In the data rows, the value 128 means zero.
Here are some points, each followed by its number:
[144  66 157 112 212  90 141 155 210 159 159 148  82 143 101 193 116 135
  60 116 113  40 137 106] 0
[139  77 157 111 207  94 139 167 192 158 149 150  59 130 107 180 117 154
  66 130 120  31 123 117] 1
[ 55 162  68 137 166 118 139 110  68 173  88 120  96 216 136   0 144 160
 154 165 134 127 118 180] 2
[147  81 161 113 208  95 145 167 189 151 147 152  52 129 105 173 117 156
  64 133 117  34 127 113] 3
[ 85  96  82  95 181 172 113 188 189 127 112 156  89 216 122  95 138 163
  98 110 114  64 119 135] 4
[ 49 164  68 144 168 122 129 110  74 171  86 113  98 203 142   0 142 160
 154 172 135 128 117 181] 5
[135  94 130 121 229  94  83 106 214 154 144 162 125 126 110 157  85 139
  92  90 107 166 126 133] 6
[ 64 161  79 138 165 114 133 111  69 171  88 128  78 202 133   0 146 154
 152 170 133 123 120 184] 7
[110  57 153 111 208 101  98 170 184 172 171 163 110 161 100 176 109 118
  80  95 125  81 118 126] 8
[180 164 245 113 164  84 224  83 153  72 112 156 129 156 103  71 105 132
  94 135 110  81 133 116] 9
[113 137 146 155 178  86 177  55 142 149 100 107  95 140 138  39  99 119
 130 214 136 149 134 130] 10
[ 99 148 125 129 189  94 169 113  52 148 173 154 123 155 109  77 141 176
 145  98 122  63  96 122] 11
[111  50 152 107 205 107  90 178 206 175 168 160 103 160 101 188 106 112
  72  96 127  83 122 127] 12
[ 87 116  74 106 181 153 143 154 239 127  97 125 104 210 112 127 130 162
  84 102 115  88 134 124] 13
[137 137 162 121 191  68 159 160  52 197 174 162 116 179 118  57 120 161
 122  97 109   0 103 130] 14
[208  96 238 101 144 132  94  76 108 144 107 102  99 119 160 135 148 134
 138 101 159 119  97 112] 15
[154  70 147 115 208 124  86 156 230 150 130 152 125 149 113 171  79  94
  71  98 113 150 146 123] 16
[ 35 141  40  87 197 161 171 142 168 149 110 131 106 218 106  93 146 200
 119 111 127  99 112 108] 17
[160 151 212 121 188  57 217 105 141 105 137 157 125 147 104  78 106 143
  87 131 103  73 136 112] 18
[ 75 145  84 150 144 131 128 120 110 165  59 106  58 138 154  10 125 111
 143 237 143 151 129 204] 19
[160 159 177 119 223  52 209  68 119 143 158 156 129 149  99  99 103 173
  90 106  91  88 142 102] 20
[ 94  80 135 110 196  68 167 207 175 181 157 134 112 129  88 152 128 165
  87 111 141   0 108 124] 21
[157  72 168 103 114 103 115 128 161  99  77 114  82 137 183 140 158 105
  88 255 102 141 136 138] 22
[ 83 122  63 104 176 162 148 158 240 124  86 120 100 219 114 118 137 170
  87 104 114  83 135 124] 23
[132  63 156 126 218  92 138 140 214 157 165 153  73 142  95 191 104 131
  65 107 120  59 128 117] 24
[130 142 167 144 202  69 100  81  37 150 184 189 136 135 108  89 136 150
 151  77 101 102 104 146] 25
[141  79 157 141 199 106 199 157 175 148 155 124  29 180 109  49  80 117
  69 165 141  79 129 125] 26
[ 92  67 161 130 225  56 107 114 170 184 184 130 128 128  93 105 103 161
 100 213 149  47  90 133] 27
[111  71 155 110 204 102 101 163 185 171 169 161 102 160 101 166 107 119
  82  94 122  95 123 126] 28
[135 127 171 121 185  71 150 160  62 192 171 162 117 171 117  58 116 160
 118 116 109   3 100 139] 29
[ 46 143  58  94 179 163 176 135 162 140 108 130  91 210 112  98 141 184
 117 131 133  88 114 118] 30
[121 156 172 169 188  78 164  46  34 114 180 168 105  78 116 107 128 135
 158 108 116 139 114 121] 31
[ 86  87  71  90 194 166 126 173 240 139  95 133 105 204 112 126 134 163
  92  93 121 109 126 116] 32
[124 134 150 107 243  56 207 105 126 138 160 154 108 143  81 102 121 190
  99 110  85 110 141 110] 33
[135 178 140 108 161 113 103 127  75 121  83 185   0  74 135 122 167 131
 149 226 135  69 130 153] 34
[156 144 173 119 224  56 192  77 131 147 160 155 127 147  98 109 103 166
  89 101  95  95 141 107] 35
[121  91 120 167 167  84  77 133  50 126 171 211 113 116 110  95 132 175
 130 137  90 171 126 115] 36
[124 165 154 150 174  68 144  77  23 159 176 152 125 141 120  41 137 145
 166  96 125  95  97 147] 37
[133  88 145 133 199 110 196 158 175 145 147 127  44 183 108  55  90 130
  73 158 134  83 128 122] 38
[147 106 154 119 238 102 131 112 212 141 151 154  93 154 101 161  94 130
  78  87 112  82 131 120] 39
[ 55 153  73 102 171 132 170 146  83 139 133 160 118 202 113  43 177 205
 143 106 111  53  90 126] 40
[ 87  72  87  91 180 164 105 194 230 142 104 132 105 198 109 184 143 149
  88  97 120  82 128 117] 41
[ 82  34  67 121 161 115  53 223 165 175 135 147 107 191 115 138 117 152
 110 135 172  76  93 151] 42
[159  89 155 129 196  97 126 187  65 113 162 185  49 137 112  65 118 181
  83 196  95  81 142 128] 43
[114 157 137 176 160  75 133  67  31 176 140 121 100 149 141   5 115 120
 161 161 133 132 121 178] 44
[119 164 139 120 152 106 100 124  87 148  73 178   0 103 120  92 166 124
 138 233 129 117 139 181] 45
[129  71 161 122 214  93  73 157 198 179 147 168 105 158 103 225 100  97
  78  98 134  86 107 117] 46
[144  78 171 152 232  60 130 100 130 174 207 171 123 143 108 125  99 112
  94  90 119  29 116 130] 47
[ 46 145  53  92 202 145 175 130 164 153 120 132 111 203 104  96 137 194
 116 112 126 103 115 108] 48
[123 217 174 156 151  86 187 139 157  93 106 115 115  70 125  79 110 163
 117 173  96   0 103 188] 49
[148 160 139 180 203  78 176 112 188 105 132 130 109 110 117 108  99 142
  90 119 102  24 120 145] 50
[145 116 165 140 192  83 176 156  64 108 173 186 100 136 111  88 123 151
  92 133  96  49 133 122] 51
[118 108 159  89 177  50 137  85 103 184 170 113  95 103  88 162 160 153
 148 239 169  93  98  89] 52
Which two points above are nearest to each new point, looking only along the 7 directions in which the numbered points spread most? Their numbers follow each, nearest first.
[142 133 177 103 160  87 145  80 185  83  60 110 119 159 112 217 125 107
 113 255  99 185 126 123] 22 15
[142 107 147 119 228  92 100 105 211 138 151 160 140 132  99 142  84 138
  91  88 105 157 129 129] 6 39
[161 139 127 164 210  94 174  93 236 131 121 118  82 147 123  96  85 144
  85  98 112  56 127 125] 50 39
[ 73 108  77  99 179 169 109 178 191 133 114 153  86 214 120 102 138 156
 108  91 117  70 115 146] 4 32
[121 168 144 151 170  73 151  82  31 158 162 141 117 135 126  31 134 138
 165 117 132  97 100 152] 37 44
[224  86 255  96 136 140  80  72 122 144  95  94  96 114 168 146 149 127
 135 101 165 130  98 110] 15 22
[178  55 251 107 136 151 127 113 149 130 159 134  79  70 104 161 116 173
  99 149 104  91 123 140] 15 3
[115 142 134 137 161  96  93 121  98 163  83 176   0 126 118 105 155 123
 133 187 125 107 132 192] 45 34
[180 103 177 143 169 101 100 166  85 114 157 179   2 130 120  74  99 148
  97 212 106 116 132 137] 43 45
[ 72 109 126 120 147 122 153 232 174 148 121 121  88 146 109 145 160 174
 104  98 141   0  75 149] 21 4
[ 52 107  90 127 172 157  87 147  84 161 132 179 116 214  97  90 176 184
 144  74 105  83  90 154] 40 48
[ 79 154  93 152 139 138 122 117 108 151  53 111  49 122 156  22 128 112
 144 240 145 152 126 203] 19 45
[126 167 153 151 176  64 156  75  19 160 179 146 131 141 123  30 133 142
 166  97 130  90  95 144] 37 25
[150  73 145 123 190 124  97 149 221 152 123 148 126 132 115 158  84  93
  76 119 121 142 144 131] 16 6
[ 61 132  72 101 176 139 182 156  79 129 135 166 130 192 111  49 173 206
 129 113 110  47 104 123] 40 11
[184 173 255 118 149 102 212  91 151  68 100 162 123 153 108  75 105 113
  92 149 114  77 121 121] 9 18
[177  92 176 145 173 103  99 165  80 117 152 179  15 136 119  71 104 150
  95 214 105 111 134 138] 43 45
[195  49 255 110 126 150 117 101 144 128 165 135  78  43 101 171 111 172
 100 155 100 100 127 144] 15 3
[125 171 147 151 178  75 164  76  25 157 183 157 119 138 117  44 136 154
 164  91 123  76  93 130] 37 11
[121 170 194 172 175  88 179  52  50  83 169 161  80  56 116 105 122 112
 160 110 129 152 137 119] 31 15
[230  59 242 115 156 174  80  67 141 140  67  98  88 112 130 150 131 146
 138 117 158  91 110 152] 15 22
[123  83 214 124 155  84 102 149 110 162 159 163 127 124 111  61  99 155
  99 219 107  81  85 182] 43 51
[179  95 168 136 196  81 125 180  65 123 166 187  53 146 112  63 104 158
  83 195 101  95 139 113] 43 51
[148 166 134 186 205  77 176 105 212 106 125 119 109 105 117 114  94 140
  90 116 103  19 118 149] 50 18
[ 76 143  91 100 167 127 159 136  88 141 131 151 114 189 118  58 174 195
 143 128 118  60  89 121] 40 11
[131 132 162 103 160  99 149  94 174  91  71 115 113 169 117 194 129 118
 114 245 102 160 119 124] 22 15
[153 100 157 119 239 109 128 108 233 139 144 150  88 156 102 172  90 122
  74  87 114  83 134 119] 39 24
[119 133 154 159 182  80 194  40 152 150  95  94 106 138 143  26  86 108
 126 235 142 157 141 121] 10 19
[117 202 163 147 149  96 191 142 163  96 107 116 109  88 128  80 113 159
 114 167 105   0 106 179] 49 50
[165 132 153 126 213  79  77  70 187 165 146 151 139 136 109 134  92 123
  98  88  91 187 142 141] 6 15
[122 159 159 158 176  72 186  56 139 142 103 103  94 122 145  52 100 107
 130 234 141 135 113 118] 10 44
[107 103 148  90 178  46 141  90 112 189 159 109  96  93  84 173 162 164
 138 236 170  97 105  97] 52 27
